In the data rows, the value 500 means zero.
Here are some points, one per row:
[590, 253, 645, 527, 543, 570, 671, 346, 412, 526, 180, 517, 375, 635, 292, 352, 623, 563, 526,
 435, 593, 648, 495, 351, 446, 565, 579, 480, 698, 666, 171, 588, 515, 439, 779, 482, 685, 377,
 442]
[535, 516, 660, 432, 395, 573, 443, 439, 245, 336, 700, 419, 589, 520, 532, 730, 670, 349, 620,
 476, 591, 386, 875, 422, 493, 445, 589, 386, 495, 527, 438, 684, 251, 417, 607, 340, 403, 730,
 539]
[667, 553, 759, 744, 568, 316, 447, 309, 479, 422, 326, 531, 503, 324, 573, 336, 340, 580, 402,
 525, 592, 227, 542, 583, 540, 433, 688, 463, 401, 784, 307, 473, 695, 525, 450, 431, 534, 436,
 484]
[736, 495, 456, 408, 318, 687, 596, 446, 549, 470, 558, 526, 498, 569, 577, 498, 407, 584, 447,
 622, 371, 561, 555, 467, 518, 310, 597, 630, 520, 395, 465, 504, 508, 457, 471, 367, 262, 497,
 446]
[545, 445, 576, 432, 486, 431, 399, 421, 408, 728, 619, 611, 422, 399, 270, 440, 353, 487, 463,
 329, 636, 494, 448, 365, 504, 397, 495, 544, 493, 225, 599, 590, 670, 645, 513, 474, 630, 717,
 707]
[731, 468, 400, 460, 406, 510, 522, 461, 587, 585, 467, 472, 495, 620, 600, 410, 577, 477, 396,
 518, 413, 623, 443, 596, 525, 507, 582, 660, 417, 412, 520, 569, 429, 534, 422, 355, 405, 557,
 452]
[222, 547, 642, 405, 672, 420, 724, 371, 547, 469, 379, 590, 358, 420, 746, 598, 580, 474, 452,
 634, 412, 596, 671, 285, 677, 639, 325, 433, 441, 392, 597, 367, 561, 697, 511, 525, 471, 500,
 410]
[281, 546, 514, 720, 507, 569, 382, 366, 661, 459, 587, 507, 455, 751, 445, 424, 609, 484, 416,
 408, 785, 488, 582, 595, 137, 328, 450, 493, 644, 485, 774, 244, 636, 571, 577, 426, 388, 387,
 566]
[696, 477, 467, 602, 612, 633, 409, 555, 561, 522, 364, 361, 348, 562, 377, 580, 444, 661, 723,
 593, 463, 407, 668, 459, 452, 671, 331, 330, 442, 469, 670, 685, 390, 638, 313, 396, 490, 507,
 331]
[518, 504, 598, 314, 424, 448, 529, 303, 544, 290, 472, 524, 651, 690, 409, 630, 224, 500, 565,
 546, 456, 533, 393, 781, 321, 661, 404, 378, 773, 451, 413, 291, 611, 492, 462, 496, 676, 578,
 445]
[416, 515, 402, 370, 804, 329, 394, 695, 397, 775, 568, 599, 492, 275, 522, 657, 497, 510, 496,
 488, 494, 572, 799, 731, 332, 507, 578, 554, 558, 450, 280, 363, 603, 394, 588, 334, 540, 465,
 260]
[834, 428, 396, 506, 408, 563, 506, 440, 600, 524, 532, 504, 603, 466, 701, 361, 480, 522, 515,
 584, 443, 750, 519, 452, 413, 407, 589, 535, 306, 394, 461, 349, 436, 557, 445, 379, 403, 523,
 529]
[294, 378, 524, 439, 584, 642, 493, 393, 512, 462, 767, 197, 412, 205, 375, 655, 677, 466, 503,
 633, 583, 526, 383, 614, 467, 420, 626, 663, 532, 462, 250, 585, 546, 621, 258, 524, 688, 163,
 508]
[490, 610, 449, 481, 589, 367, 457, 335, 601, 558, 548, 562, 437, 619, 591, 502, 642, 474, 603,
 356, 237, 548, 359, 472, 607, 449, 623, 394, 620, 596, 586, 587, 411, 542, 471, 589, 394, 524,
 409]
[408, 445, 306, 724, 489, 455, 536, 371, 593, 357, 518, 359, 333, 397, 712, 568, 354, 696, 553,
 277, 702, 506, 494, 602, 369, 529, 437, 751, 571, 595, 455, 535, 478, 350, 567, 650, 498, 722,
 417]
[668, 466, 333, 476, 452, 571, 526, 374, 557, 539, 572, 543, 489, 602, 536, 434, 501, 537, 409,
 514, 363, 560, 472, 512, 563, 429, 623, 531, 472, 483, 547, 437, 453, 567, 507, 415, 389, 523,
 491]
[294, 379, 542, 506, 760, 641, 295, 613, 581, 404, 553, 450, 653, 346, 313, 331, 519, 627, 693,
 482, 451, 521, 642, 481, 708, 536, 565, 551, 484, 428, 391, 424, 660, 477, 508, 524, 283, 404,
 460]
[681, 602, 823, 612, 569, 498, 441, 561, 347, 400, 629, 590, 224, 420, 507, 404, 396, 421, 424,
 419, 406, 663, 428, 671, 441, 546, 317, 507, 681, 475, 410, 576, 560, 502, 450, 574, 402, 388,
 655]
[282, 489, 437, 644, 525, 446, 558, 663, 295, 593, 407, 605, 358, 434, 469, 456, 335, 440, 520,
 775, 646, 508, 417, 415, 685, 591, 620, 577, 697, 398, 578, 412, 353, 543, 427, 383, 365, 478,
 461]
[537, 539, 569, 511, 274, 269, 672, 427, 581, 450, 505, 349, 571, 427, 472, 383, 560, 528, 478,
 453, 862, 495, 564, 617, 625, 456, 513, 264, 609, 366, 483, 508, 655, 426, 343, 627, 536, 665,
 360]
[454, 517, 503, 544, 574, 794, 572, 631, 420, 491, 455, 583, 472, 375, 550, 366, 493, 502, 312,
 392, 489, 525, 530, 589, 535, 230, 306, 378, 521, 490, 617, 652, 629, 383, 414, 573, 671, 649,
 412]
[513, 520, 341, 562, 448, 561, 400, 282, 348, 391, 595, 697, 511, 464, 325, 504, 494, 574, 646,
 657, 433, 500, 657, 523, 578, 607, 455, 422, 228, 650, 625, 528, 353, 246, 407, 443, 737, 508,
 627]
[666, 630, 510, 346, 463, 563, 558, 591, 590, 447, 562, 452, 385, 440, 397, 717, 379, 648, 614,
 402, 472, 268, 563, 236, 584, 574, 541, 561, 553, 649, 725, 403, 413, 425, 441, 521, 463, 372,
 505]
[529, 795, 408, 413, 779, 579, 382, 535, 347, 317, 344, 455, 616, 358, 568, 426, 598, 500, 464,
 488, 682, 556, 423, 561, 684, 602, 612, 640, 567, 167, 560, 376, 410, 416, 628, 464, 643, 339,
 517]
[390, 399, 471, 600, 512, 352, 480, 673, 687, 476, 495, 611, 503, 448, 563, 527, 537, 245, 590,
 650, 393, 229, 389, 490, 493, 466, 480, 347, 537, 412, 581, 598, 344, 523, 728, 706, 575, 434,
 474]
[491, 441, 567, 520, 495, 541, 621, 536, 413, 483, 618, 421, 555, 461, 314, 272, 318, 455, 367,
 419, 451, 471, 609, 652, 508, 375, 351, 750, 443, 643, 503, 380, 291, 748, 725, 671, 639, 608,
 381]
[637, 521, 615, 448, 532, 227, 516, 543, 449, 513, 435, 289, 543, 581, 289, 610, 549, 445, 651,
 639, 421, 694, 671, 466, 461, 346, 411, 678, 363, 613, 839, 634, 480, 285, 489, 484, 586, 352,
 559]
[436, 576, 433, 510, 484, 476, 692, 586, 562, 466, 574, 576, 504, 490, 493, 385, 560, 497, 445,
 611, 424, 341, 398, 510, 341, 500, 413, 420, 382, 340, 491, 673, 564, 369, 698, 522, 429, 416,
 704]
[498, 624, 665, 512, 569, 557, 425, 509, 747, 644, 456, 640, 755, 322, 397, 518, 357, 500, 285,
 456, 581, 651, 468, 362, 338, 317, 382, 459, 624, 626, 433, 606, 290, 451, 443, 505, 525, 544,
 502]
[472, 562, 717, 418, 370, 584, 213, 657, 602, 540, 557, 249, 260, 566, 602, 411, 421, 528, 346,
 692, 542, 671, 434, 429, 478, 523, 613, 385, 479, 657, 410, 381, 560, 380, 645, 591, 727, 663,
 525]
[207, 484, 530, 358, 623, 567, 452, 532, 290, 535, 364, 463, 615, 494, 541, 511, 351, 519, 358,
 604, 579, 580, 471, 563, 362, 693, 721, 564, 382, 480, 644, 698, 480, 649, 336, 566, 333, 427,
 456]
[579, 531, 354, 467, 492, 547, 526, 372, 579, 567, 549, 546, 435, 645, 534, 476, 611, 425, 424,
 476, 332, 514, 455, 532, 666, 419, 608, 489, 516, 519, 572, 518, 490, 542, 468, 440, 446, 547,
 400]
[506, 535, 522, 468, 439, 626, 503, 667, 541, 545, 335, 544, 581, 466, 421, 568, 540, 423, 640,
 600, 539, 267, 186, 583, 450, 327, 345, 587, 361, 442, 492, 541, 662, 521, 648, 396, 430, 640,
 476]
[622, 500, 345, 470, 423, 504, 508, 381, 540, 606, 583, 497, 464, 572, 538, 449, 567, 493, 531,
 463, 324, 574, 394, 544, 593, 457, 612, 511, 467, 497, 514, 499, 471, 551, 491, 429, 380, 573,
 459]
[430, 498, 373, 526, 507, 368, 578, 568, 638, 556, 606, 602, 555, 433, 487, 503, 442, 572, 432,
 604, 423, 266, 361, 417, 338, 562, 429, 387, 473, 314, 476, 673, 464, 534, 661, 550, 532, 489,
 578]
[516, 556, 434, 469, 551, 410, 459, 347, 579, 566, 555, 565, 447, 624, 575, 459, 644, 443, 564,
 414, 274, 526, 373, 516, 608, 445, 625, 431, 581, 608, 594, 539, 434, 561, 464, 550, 406, 560,
 405]
[440, 407, 462, 620, 57, 597, 509, 407, 524, 659, 355, 474, 610, 389, 632, 427, 390, 280, 634,
 361, 518, 610, 638, 567, 417, 682, 424, 514, 670, 517, 499, 412, 673, 359, 448, 566, 583, 303,
 498]
[455, 474, 448, 540, 554, 535, 627, 701, 481, 290, 562, 584, 525, 393, 548, 426, 399, 462, 721,
 409, 547, 718, 286, 347, 268, 382, 540, 399, 375, 459, 518, 553, 559, 626, 577, 455, 584, 634,
 555]
[673, 55, 288, 272, 391, 323, 308, 572, 482, 452, 452, 699, 556, 823, 845, 586, 555, 660, 537,
 584, 603, 459, 597, 548, 598, 195, 514, 573, 519, 392, 247, 478, 454, 553, 335, 781, 492, 180,
 557]
[716, 600, 481, 286, 540, 521, 656, 558, 392, 580, 556, 487, 404, 464, 491, 490, 575, 512, 637,
 409, 584, 302, 476, 409, 360, 711, 571, 354, 371, 694, 751, 397, 390, 500, 412, 573, 507, 342,
 403]
Along one direction, these points spread out more than along any other. Where along it does each point below lie, from 0 to 99? The average is 50, and the first point in the table lies past the average. One standard deviation of the points above along it is 16.
[414, 345, 517, 430, 528, 501, 631, 710, 706, 330, 502, 596, 515, 533, 426, 443, 384, 380, 354,
 420, 451, 424, 489, 435, 470, 600, 665, 619, 412, 404, 603, 654, 725, 387, 596, 413, 525, 622,
 583] 58
[416, 394, 813, 719, 340, 474, 465, 634, 219, 530, 604, 455, 635, 655, 564, 604, 730, 850, 497,
 425, 272, 372, 440, 397, 442, 497, 492, 571, 434, 431, 618, 393, 399, 346, 340, 337, 712, 526,
 406] 47
[660, 474, 421, 450, 504, 450, 391, 637, 506, 381, 592, 506, 540, 495, 543, 465, 698, 377, 494,
 501, 507, 353, 573, 365, 508, 755, 320, 602, 571, 748, 551, 555, 453, 608, 344, 151, 621, 541,
 616] 43
[552, 571, 392, 469, 515, 501, 480, 319, 588, 559, 539, 559, 454, 609, 537, 500, 597, 463, 497,
 482, 309, 499, 399, 487, 613, 403, 634, 478, 589, 559, 567, 537, 438, 522, 453, 507, 411, 570,
 399] 26
[182, 622, 373, 355, 539, 458, 580, 428, 389, 530, 386, 595, 479, 379, 537, 617, 512, 545, 581,
 664, 553, 574, 403, 404, 648, 488, 399, 539, 493, 631, 525, 408, 581, 584, 538, 384, 411, 503,
 607] 55
[482, 422, 543, 547, 502, 544, 436, 460, 637, 564, 329, 613, 428, 361, 578, 675, 562, 331, 509,
 500, 403, 196, 406, 504, 429, 517, 475, 462, 345, 303, 571, 552, 463, 581, 712, 689, 541, 502,
 618] 52
[761, 186, 400, 721, 544, 468, 441, 569, 289, 421, 587, 336, 696, 390, 316, 862, 714, 528, 257,
 510, 514, 615, 494, 447, 542, 638, 379, 319, 539, 605, 601, 393, 517, 411, 579, 518, 340, 518,
 538] 48
[438, 571, 647, 518, 316, 529, 463, 551, 480, 536, 564, 452, 533, 565, 534, 533, 266, 616, 411,
 281, 642, 640, 435, 655, 748, 513, 413, 294, 377, 633, 403, 604, 497, 568, 771, 339, 512, 246,
 445] 60
[251, 566, 518, 275, 549, 470, 494, 415, 419, 623, 429, 442, 576, 398, 577, 281, 634, 584, 541,
 691, 480, 459, 486, 402, 592, 720, 318, 559, 587, 520, 544, 488, 502, 520, 551, 636, 285, 583,
 526] 55
[417, 733, 513, 605, 242, 448, 432, 608, 616, 369, 473, 767, 387, 594, 218, 552, 677, 492, 440,
 398, 690, 650, 531, 561, 437, 617, 444, 659, 368, 467, 293, 427, 526, 504, 399, 719, 406, 618,
 409] 59
[260, 438, 527, 428, 675, 534, 654, 705, 561, 575, 314, 329, 486, 447, 431, 512, 520, 578, 517,
 398, 480, 484, 596, 765, 561, 432, 604, 426, 517, 490, 346, 278, 248, 462, 258, 430, 458, 605,
 924] 59
[503, 512, 575, 669, 708, 520, 580, 382, 511, 646, 635, 360, 604, 897, 595, 537, 255, 249, 554,
 405, 720, 435, 423, 381, 600, 589, 329, 556, 389, 512, 193, 396, 560, 309, 355, 596, 527, 479,
 466] 56
[507, 790, 295, 651, 350, 434, 470, 542, 313, 444, 287, 242, 602, 692, 512, 541, 381, 446, 448,
 429, 364, 463, 697, 382, 428, 492, 543, 443, 610, 574, 202, 503, 760, 681, 478, 698, 618, 464,
 596] 56
